Families of rows that turns and mirrors carry onto each other, the same ones carrying the whole set onto itself: the rest of each named row's family, in list order:
6 families of 6 rows:
tivu: [ -9   8 -13  -1 -13  -3  14  45  -2 -15  -5]
bur: [-1 12 -6 22 17 12 -2 17 10  0  0]
sog: [-15  16 -15  22  16   1  -4  17   7  -2   2]
rus: [-8 17 -8 13 21 -6 -1 10 -6 -3  7]
dedaf: [ -7  30 -13  18   2  12  -5  23  -5  -8  -4]
Ranas: [ -1  23  -1  15   5  19  -7  21  -6 -10  -4]
Bufo: [-14   7 -20  -5  -6  -9  19  31  15  -8  -6]
pomel: [-5 18 -7  8 21 11 -2  6 -4 -8 -3]
zofa: [-13  24  -5  13   6  10 -11  19 -11 -14  -1]
vupig: [ -1  22 -14  12  18  13   3   9   0  -4  -5]
toret: [12 23 -2 10 10  9 10 16 12 -7  9]
Fevom: [ -5 -13   1   2   4  -6   2  39  -2  -7 -11]
niba: [  3   3   0  -4 -10   7  15  44  -2 -15  -6]
lepo: [ 5 17 -2  5 15  6 -1  7  6  0 11]
fined: [ -1  23 -16   9  12  -1   1  10   8   4  11]
fod: [  0   5 -10 -10  -3  -9   6  48   8 -10  -8]
dev: [-12   4 -13 -18 -12  -8  11  32   5  -9  -1]
vebon: [ -5   8  -7 -12 -13   4  10  42  10  -6 -12]
nanu: [ 4 -2  0 -8 -3  8 20 27 17 -8 -8]
doz: [ -5   1  -5 -13  -1 -12   3  45   4 -15  -7]
ler: [-10  22 -16  11  18   6  -1   8  -4  -7  -3]
rela: [-16   7  -7 -15 -12  -4   5  40   5 -11 -10]
kebuv: [  1   4 -10 -16 -13   2  16  34   9  -4  -4]
letat: [ -6  17   6   2  15  -1  -1  10   1 -19  13]
tun: [-11  -7 -11   6   1 -12   4  43  -1  -4 -11]
favit: [-11   1   0  -7  -8  -2   8  41  -8 -22  -4]
des: [-10  30 -17  10   8  -8   6  17   8 -11  12]
dav: [  1  21 -12  18  18  -1   5  14   0   4   5]
relir: [  1  -8  -7   7   0  -4   8  44   4   0 -13]
lazo: [ -7   2   3 -17 -10   4   5  38   5 -12 -10]
bepa: [  4   0  -1 -13  -1  -5   5  45   7 -12  -8]
buf: [-9 18 -8  4 15 -4 -5  6  1 -4 14]
sov: [ -4  -3   0 -21  -9   0  10  29   3 -11  -2]
rufi: [ 4 14  0 13 21  4  2 10 -3  0  6]
funu: [-17  -5   0 -15   0  -7  10  22   7 -19  -3]
Bib: [-12   8  -1  17  20   6  -9  12   3  -8   3]

The rest of the family of fod: pomel, vupig, doz, ler, bepa
The rest of the family of funu: Bufo, toret, nanu, letat, des
The rest of the family of Fevom: dedaf, Ranas, zofa, tun, relir

Families of rows that turns and mirrors carry onto each other, the same ones carrying the whole set onto itself: the rest of each named row's family, in list order:
3 families of 6 rows:
dasez: [ 19  12   5  -7  -4   5   7  -1  -4 -14  -7  -6   7 -17]
Sor: [  8   5  10   3  -2  -8  28   4 -10 -17   1   1  -1  -7]
bub: [  4  -1  -6  -6 -13  -4  12  13   0 -10   2   3  -4 -24]
zuba: [ 10   6   7   4   1  -6  25   7 -16 -11   4  -2  -9  -6]
Sigug: [ -5 -12 -14  -1  -2   0 -15  -4  -9  17  -7   3  -2  13]
Gele: [ -2 -10 -16   1  -6   3 -10  -9  -8  16  -4   0 -10  14]
serok: [-24  -3  -7  12   9  -1  -1  -2  -2   6  -3 -11   4  15]
konul: [  3 -10   2   7  13  10  -8   2  -2  14   7  -5  14  16]
volu: [ -4  -7 -18   0   0   1  -8  -7  -8  16  -5   3  -4  15]
Bivub: [-28  -3  -3   5   9  -5  -1  -4  -5   4  -1 -10   4  13]
rarak: [  8   2  12   3  -3  -8  22   6 -14 -15   4   1  -7  -8]
Vubur: [ 1 -9  1  4 12 10 -5 -1  3 18  6 -6 12 17]
Romat: [-1 -9  5  5 11 10 -8 -7  0 14  8 -7 10 16]
bebe: [ 15   9   9  -7  -6   3   6  -3  -6 -15  -8 -10   8 -17]
fusu: [-22  -8  -9   9   8  -3  -3   1  -6   4   0 -13  -1  17]
pob: [  5  -5  -4  -9 -11  -2   8  13   0 -13   5   3  -2 -23]
kes: [ 14  10   6  -5 -12   3   5  -7  -3 -12  -7  -9  11 -16]
rovu: [  3  -7  -4 -11  -9  -2  10  15   4 -12   0   8  -1 -21]

The rest of the family of Gele: zuba, konul, Bivub, kes, rovu
The rest of the family of dasez: Sor, bub, Sigug, Romat, fusu

Families of rows that turns and mirrors carry onto each other, the same ones carrying the whole set onto itself: the rest of each named row's family, in list order:
5 families of 6 rows:
Mused: [ 15  -8  -4 -16  -1   4  17  -9  -9   7  13 -14  18  -2  -6   2 -17 -10
  -1 -12  24  15  -3   3  18  15 -16 -10   7 -20]
vak: [ -2   3 -13   2  -5  13 -12  -6   8  15  14  -7  33  27  -9   6   1   7
   0   6  27  21 -12   2  -4  -9 -10  -4   8 -26]
Kib: [ 27  -7   6   0  -2  -7  -7 -11  -6   9  -7   4  38   8  -6   9 -10   9
 -13   3   1  14  -6   2  -4   7 -21 -18  10 -11]
bezof: [  8  -5  -8 -14  -1  -8  -2  11 -21  42  -3   2  37  23  16   2   2   7
  -8   5   8  -1   1  16 -14   8  -2  14  -9 -12]
kazag: [ 13  -3  -2  -5  -9  17 -12 -11  11   5  17  -8  20  26  -2  -2  -2  -8
  -8  -1  26  19 -12  -3   7  -3  -1  -8  12 -22]
boti: [ 15 -18  -8 -18  12  -6  13   2 -20  32   4 -15  33   1   4 -10 -16  -6
   4 -19   2  -5  -5  13  -1  15  -5  12  -4   4]
Zigid: [-10 -11  -4  -6   5  35   7  -9   2  24  13 -16  27  10   7  -8   0  -6
   7  -8  10  15 -11   5  -3   2   7  20  -2 -19]
Gal: [ 14 -14  -2 -11  25 -11  -1  -8 -24  17   1 -10  26  -1   8   1  -2  -7
   9 -13  -3   6 -13  19  -9  13  -6  24 -11   1]
goze: [  3 -10 -13  -2  11  19  -7  -8  -7  -3  17 -12  15 -14  -8  -1 -10  -1
  -3   0  10  18 -18   1   4  14 -17  -5   7 -13]
nub: [ -1 -10   6   1  -6  12   6 -14  -6   7   0  -6  31  19  -5  19  -3   5
 -10   0  24  16  -4   1  -4  -2  -9  -4   8 -39]
Zanik: [ 17 -25  -1   1  16  -9   7   8 -12  32   1   5  35   1  -1 -19  -9   2
  -4  -5  -9  10  -6  10  -3  17   3  10   6   5]
vekit: [ 17  -7  -6  -4   2   0 -24   5   1  25   8  -5  39  38  12  -8   3   0
  -5  -1   4   1  -9   3 -13  -3   7   6   3   0]
dile: [  8   1   1  -6  15 -16  -9   1 -11  30   4   0  37  33  14   5  12   0
   9  -4  10  11  -3  11 -15   7   2  22  -8 -11]
toguf: [  4 -21  -5 -12   5  23   1 -12  -2  23  11 -17  23  16   0 -14  -8 -13
   1 -18  14  -1 -22   6  -3  -3  13  22   2  -8]
vosad: [ 13 -21  -1  -5  16  15  -4   1 -16  15   3  -2  21   1  10 -14 -12  -2
   0  -7 -13  11 -14   7  -2  14 -11  23  -5  13]
Gab: [ -5 -15  -7 -20  -2  15  21  -6 -19  32   5  -9  17   2   2  -1  -8  -7
  -4  -8  26   5  -8  16   4   8   1  21  -5 -26]
selis: [ 28   2  -6 -11   0 -20  -7   8 -11  18   4  -4  39  19   8   4  -7   4
  -5   0   6   9   7   4   1  15 -19 -17   3  -4]
Fev: [  5 -14  -7  -7   3  22  -6  -9  -6  -3   6 -10   1  -6  -6 -11 -17 -10
 -16  -8  17  17 -12  12   4   3 -10  10   4 -18]
lof: [  3 -29   0   2  14   7  16  -5 -17  -3   9 -15  22  -3  -7   6 -14  -4
  -3 -13  12  12  -9   0   8  14  -7   0  12 -20]
borat: [ -2  -4   3 -15  12   9  11 -24  -8  27   6 -11  23   5   0   3   3 -10
  11 -16  21   9 -17  13  -6   6   4  27  -7 -23]
zib: [-11 -28  -1   1  11  11  20   5 -12  30   7  -5  27  11   1  -8  -2  -3
  -2  -8  12  12  -4  10  -3   8  14  24   4 -23]
Sifu: [ 21  -7 -11   3   6  -7 -22   4 -11   7   4   7  27  17  -6   1 -12  11
  -8   8   4  16 -15   4  -3   4 -28  -1   5   6]
Muvet: [ 15  -3  -2 -11  11  -2   4 -23  -9   5  10  -7  11 -14 -10   3  -6 -11
   3  -6  19  25 -16  14   9  12 -14   3   0 -20]
paf: [ 25   2  -4  -2  14 -27 -16   2 -12   8   8   5  25  14   5   5   4   0
   0   6   7  27  -2  12   1  14 -17  -2   0  -7]
zin: [ 13  -5   4   0  -5  -4  -3  -1  -1  42  -9  14  44  22   2  -5   2  11
 -11   8   2  13  -1  12 -15   1   1   6   3 -14]
pevun: [  9 -19 -11  -6  14   5 -18   7 -17  17  -3  -7  20   6   7 -17 -12  -1
 -13  -7  -5  -1 -10  18 -17   3  -3  24  -5   4]
dofez: [  8  -7  -2  -1  -1   9  -9   3  -2  34   1   4  38  41   8  -6  -1   5
   4   0   4  14  -8   9 -11  -9  -4  24  -4   0]
kasam: [ 18  -1  -8   0   0  -1 -31   8  -4  -1   2   1  18  16   5  -5  -6   4
 -21  10   7  19   0   8  -7   4 -17  -6   5 -11]
bot: [  9  12   1  -6   1  -6  -4 -14   5  18  13   4  22  21  -4   7   9  -4
   3   4  31  30  -6   7   3   7  -6   1   4 -31]
zaku: [  7   4  -5 -12 -14   2   1   0  -9  18   6   2  23  20   6  12   1   2
 -13  11  30  20   4   7   6   8 -13  -8   2 -34]

The rest of the family of dofez: vak, Zigid, goze, vosad, Sifu
The rest of the family of Muvet: Gal, dile, borat, paf, bot
The rest of the family of pevun: kazag, vekit, toguf, Fev, kasam

Families of rows that turns and mirrors carry onto each other, the same ones carrying the whole set onto itself: the rest of each named row's family, in list order:
4 families of 4 rows:
Gep: [  8 -11  -6  10   7 -20  15 -10 -10   2   6  19   1   2  20 -14]
biruf: [ 23 -28   5 -13 -20   8  11   2  -3  -2   6  -3   6 -11   6  -4]
noru: [-12 -11  -1  -8  17   4   6 -14  -3 -11  21  16   1   1  11 -20]
Tozo: [  1 -11  -6  11  -3 -14  19 -13  -4   3  15  20   1   5  24 -15]
sen: [ 19 -28   9 -27  -8   7   9   8  -4   7   9  -7   1  -1   2  -6]
zek: [ 23 -33   0 -15 -11  11   3  -2  -7  10  14  -7   9  -3  10  -2]
ripem: [ 16 -22 -13 -15   1   5   0  -3  17  19  15 -19  -8  -5   1 -15]
Raru: [ 20 -12  -1 -19   0   1   7   3  13  20   4 -22  -6  -1   7 -10]
fudo: [ 29 -28  11 -21  -7  10   4   3   1   6  15   2   3  -7   5  -3]
bago: [ -4 -20   5  -7  15   6  12 -14   5  -8  12  19   8   7   8 -31]
toki: [  3   2 -15  10   4 -13   9 -11 -11   1   9  10   0   4  19 -18]
Zeza: [ -5 -12  -4   2  15   5  20 -14   9  -3  23  21  -4   5  11 -24]
Dasa: [ 16 -14  -5 -11  -1   7   8  -2  27   7   6 -18  -8 -12   2 -15]
kir: [ 18 -17  -5 -14  -2   1   7  -6  15  25   3 -17 -13 -12   3 -13]
dad: [ -3 -11   4  -7  17   2  11 -19   6  -7  19  17 -10   5  14 -29]
Noko: [  6  -8  -8   9  -2 -21  10 -12   1   5   1  11   6   7  21 -27]

The rest of the family of Zeza: Tozo, sen, Raru
The rest of the family of zek: noru, ripem, toki
The rest of the family of Noko: biruf, bago, Dasa

Families of rows that turns and mirrors carry onto each other, the same ones carrying the whole set onto itself: the rest of each named row's family, in list order:
5 families of 6 rows:
mas: [  4   5  14  28  -8 -14   0  -3   6 -10 -17   4   1  -7  -9 -14   2  -8
   6 -13  19 -11   2 -12   7 -20  -1 -12  12   7  -3   4  -8 -10   1   9
   3  17 -10]
Femun: [  9   3  20   7  -2 -11   5 -11   2  -7  -9 -11 -10 -17 -12   8  23  -2
   9 -11   2   4  -1   3   1 -20 -11  -5  -9   7 -15 -10  24  -9  -2  20
   9  24  -7]
Puz: [-11  -4   1   4  -8  -5  10  -8  -5  -5   3   2  -3   4   0  14 -17   6
  -4 -11  12  20  14  -1  13   0  -5  -6   8  -4   4  -9  10   5   4 -25
   5   1  39]
dap: [  0   8  13  30  -9 -19   5   3  -4 -11 -17   3   6 -16   2 -12   6 -10
  12  -5  20  -2  -1 -13   6 -18 -12 -11  18  10  -1  -2   0  -9   0  11
   0  18 -11]
rulok: [-14  13   9   1 -14 -12 -15  -5  -1 -10   1 -12  11   5   9   3  -3  -1
   6 -23  -7  22  19  -1  -3  11 -25  -7   9   0  -8  -2  -6  -3  -4 -28
   9   9  10]
minu: [ -9 -11  -1  -1 -10  -6   1  -7 -10  -1  -2   1  -6  -3  -7  21  -9  -2
   0 -13  11  21  19   4   8   8 -10   0   6 -10   0  -3   7  -1  -2 -20
   4  -6  35]
Gul: [  7  -2  14   5 -19   1  15  -9   2  -9 -15   3 -17 -20  -2   8  14  14
  -7   1  23  10  -7 -14   6 -19  -7  -7  20  21 -16  -5   0  -3  -7  11
  11  -2  -3]
Zumet: [-12  11   9   5 -17  -8  -8  -2  -7  -7   3  -6   9   7   8   1   4  -3
   5 -28   0  19  26  -7  -4  12 -24 -12  13  -5  -4 -16 -11  -2  -3 -30
  15  14   7]
kemob: [ -7  15  11  -1 -15  -9  -9   4  -3  -9   4 -10  11   5   8  -6   0   0
  -1 -26   5  21  18  -2 -14  11 -16 -10   5  -8  -5 -12  -9  -5  -2 -33
   8  10   4]
nez: [  7   7  21  11   2 -12  10 -12  -8 -18  -4  -7 -12 -17  -8   4  23  -1
  21  -9  11   3  -1   4   2 -14 -14  -8  -9  17 -10  -9  19  -6   2  20
  11  17 -15]
nis: [  8  -1  13  29 -16 -14   2  -2  -2 -12 -16   6   1 -12   1 -11   1 -14
   7 -17  16  -1   0 -15   2 -25  -8 -12  11  10  -3   0  -8 -10   4   9
  -2  12 -13]
mam: [ -1  12  -2   9   8  -2   4   2  -3  -3  11  -2  -4  13 -12  11   2   8
  11 -19  10  22  28   5   0   1   5  -1  -9   7 -19 -26  -2   6   9 -20
  20  10  16]
boz: [  8   4  16  29 -11 -16  -1  -2  -6  -4 -18   6   4 -12  -2 -14  -1  -7
   4 -17  17   1   0 -17   3 -21 -18 -13  20  10  -2  -5  -1 -12  -4  11
   4  14 -14]
savi: [ 10  -6   6   5 -18  -6  18  -5  -5  -5  -2   2 -16 -22  -4   6  11   8
  -8   1  21  16 -11 -14   7 -22  -6  -5  11  21 -12  -7   0  -6 -10  18
   7  -4  -2]
vafi: [ 14   7  24  12  -1  -5   8 -14  -5 -10   0  -2 -13 -13 -10  -3  19  -3
   9 -16  12   5   7   2   1 -13 -13 -11 -12  16 -11  -8  22  -7   3  23
  10  20 -15]
Minol: [  6   0  11   8  -9 -10  19  -3   1 -12  -4   1 -17 -26   0  12   8   5
  -4   2  29   9 -13 -11   9 -17  -4  -9  16  24  -7  -4   8   0 -13  12
  10  -1  -3]
fusuf: [ -2   4  16  29 -12 -10   1  -6   0  -3 -19   4   6 -17  -4 -10   5 -15
   7 -15  22   1   1  -4   7 -24 -10  -8  14   6   3  -2   0 -16   0  12
   1  25  -6]
luk: [ -7  12   4   6 -14  -9 -15   2  -1 -12   4  -1  11   4  10  -4   1   0
   6 -25   4  24  27   0 -10  17 -18  -8  11   0  -3 -14  -8  -2  -2 -26
   6  16   3]
dun: [ -4   4   4   2   2  -8   7 -10  -6 -14  20   0  -9   4 -11   8  -2  10
  13 -21   9  23  28   8  -2   9   1   8 -10   5  -9 -31   3   5   5 -18
  20  12  13]
vuve: [-11  11  13   4 -12  -8  -8  -6   1  -9   0  -5   7   4  10   5   7  -2
   3 -32   6  25  14  -2 -14  13 -13  -8  14  -2 -14  -7 -12  -5  -5 -34
   8   8   9]
Mubeb: [  5   1   4   9 -12  -3  11  -4   2  -4  -6   0 -22 -20  -8  10   4   5
  -4  -1  29   9  -6 -11   3 -25  -4  -6  20  25  -5  -1  -2  -2 -13  15
  17   0  -3]
befud: [ -2   8   6   2   3   0  12  -8  -5  -9  19  -2  -7   7 -13  15  -1   6
  11 -26   8  18  32   4   2   7  -5  -2  -8   4 -10 -27  -4  10   5 -19
  28  10  12]
Tozog: [  2  13   5  -1   1  -5   4   0  -6  -8  13   1  -6   3 -13  12  -1  10
   8 -20   6  24  31   8  -2  -2   1   7 -10   2  -9 -29   2  10  12 -22
  22   6  11]
gaba: [-10  -8  -1   0 -11  -7  10  -5  -3   0   7  -1  -3  -1  -3  22  -9  -1
 -10 -17  13  22  19  -5   9   6 -12 -10  13 -10   7 -11   6   7  -4 -21
  12   0  32]
Kofef: [ -4 -10   3  -5  -6 -10   5  -6  -5  -4   2   0  -4  -5  -6  14 -13   5
 -11 -12  13  22  16   6   6   6 -13  -6  13 -11   6 -10   3   0   4 -25
   6  -9  30]
Nas: [ 14   1  16   9   0 -13   8 -12  -2  -9   2  -6 -13 -15  -9   0  25  -6
  10 -14   2   7   1   8  -3 -21 -11 -13  -9  17 -13  -9  16  -5   5  21
   4  21 -11]
gov: [ -7 -14  -3   1 -11 -12   3  -5  -1  -9   4   0  -3   0  -1  18 -17   6
  -5 -14  17  27  11   1   3   7 -13  -7  13  -6   4 -14   8   8  -6 -23
   4  -3  28]
pobo: [  1   3  23   8  -6  -6   8 -16   1  -9  -5 -15 -20  -9  -6   3  25   0
  14  -9  14  11   0   5  -2 -19 -18  -9  -8  15 -16  -7  17  -8   5  19
  13  20 -14]
ziz: [  8  -3  15   7 -16 -12  17  -7  -1  -2   1   4 -25 -20  -6   5   7   5
  -9  -1  22  13  -8 -17   8 -20  -7  -5  16  20  -8  -3  14  -1 -12  15
  13  -1  -2]
Geda: [ -1  18   3   3   7   3   9  -9  -1 -13  14  -2  -1   1  -5  13  -3  10
   8 -25   3  22  26   2  -5   7   1   8  -6  13 -14 -26  -3   1   5 -19
  26   9  15]

The rest of the family of Femun: mas, minu, Gul, mam, vuve
The rest of the family of kemob: nis, savi, Tozog, Kofef, Nas
The rest of the family of luk: boz, vafi, dun, gov, ziz
The rest of the family of dap: Zumet, nez, Minol, befud, gaba

Families of rows that turns and mirrors carry onto each other, the same ones carrying the whole set onto itself: the rest of each named row's family, in list order:
5 families of 8 rows:
Noga: [-1 12 -7 -1  6 -1 17  5  5]
kiz: [-12  -4   1 -17  -5   6   0  -7   6]
lud: [-14  -7   8 -11   1   9   0  -8   2]
bora: [ 18  -1 -19  16  12 -12   3 -11   1]
ruz: [  3 -11  -4 -14  19 -13  -1  -6 -13]
puzum: [  3   1 -10  15 -10   5   3 -16  16]
guvu: [  9 -20  -8  -1   2  -3 -15 -24  -4]
keguv: [-13  -6   2 -16  -7   3  -2  -5   4]
nurum: [ 5  9 -8 -2  6 -6 19  6  6]
Podu: [  4 -24  -7  -3   8  -3 -12 -21  -7]
fem: [  7 -14 -11 -14  -8 -12  -5   2  12]
rer: [  3 -18  -7   0   2   1 -17 -24  -5]
gero: [  0  -8 -11  13  -7   5  -5 -18  18]
bebik: [  5  -9  -5 -16  18  -9  -1  -2 -14]
mavi: [  5  -6  -6 -11  18 -12   2  -5 -18]
bip: [ -7  -1   6   8  13   6   9 -20  -7]
lubas: [-10  -7   4 -18  -4   8  -2  -7   0]
Nelut: [  2  -1 -10  15 -11   7   4 -11  15]
rotol: [ -4   0   0  10  14   9   6 -24  -7]
rokoz: [  8  -4  -2 -12  17 -14   2  -3 -15]
fof: [ 16  -7 -21  13   8 -17   3  -8   1]
Bivis: [ 13 -12 -20  -9  -8 -10  -6   1   9]
sav: [ -5   4   4   8  16   5   7 -20  -8]
Kez: [  0   7 -10  -2   7  -6  20   5   4]
Gitov: [-1 14 -9  0  6 -5 17  1  7]
bag: [  4 -19  -4   3   1   0 -18 -22  -1]
dotuz: [ -4  -1  -3  17  16   5   7 -18  -9]
Naz: [-2 10 -6  5  1 -5 15  5 10]
nunu: [ -4   1   1  11  11   6   7 -24 -12]
kaz: [ 20  -5 -19  14   9 -11   6 -14   1]
fel: [ 13  -8 -16 -12  -6 -13  -5   5   8]
Simol: [  4  -2 -10  10 -10   8  -1 -13  19]
berer: [ 18  -7 -16  17  15  -9   4 -12  -2]
sile: [ 11 -12 -20  -6  -5 -12  -7   4   9]
guke: [ 12  -8 -16 -13  -4  -9  -5   4  13]
tid: [ 10 -21  -7  -2   1   1 -16 -20  -6]
los: [  0  -3 -13  10 -10  10  -1 -16  16]
Vig: [  3  -6  -3 -10  15 -12   8   2 -15]
raguz: [ 20  -5 -16  15  13 -11   1 -12  -5]
vom: [-12  -3   4 -16  -2   7  -4  -5  -1]

The rest of the family of Nelut: ruz, keguv, bip, Kez, bag, berer, sile
The rest of the family of bora: Noga, guvu, mavi, lubas, rotol, fel, Simol
The rest of the family of vom: rokoz, Gitov, nunu, kaz, guke, tid, los
The rest of the family of puzum: kiz, nurum, rer, bebik, Bivis, sav, raguz

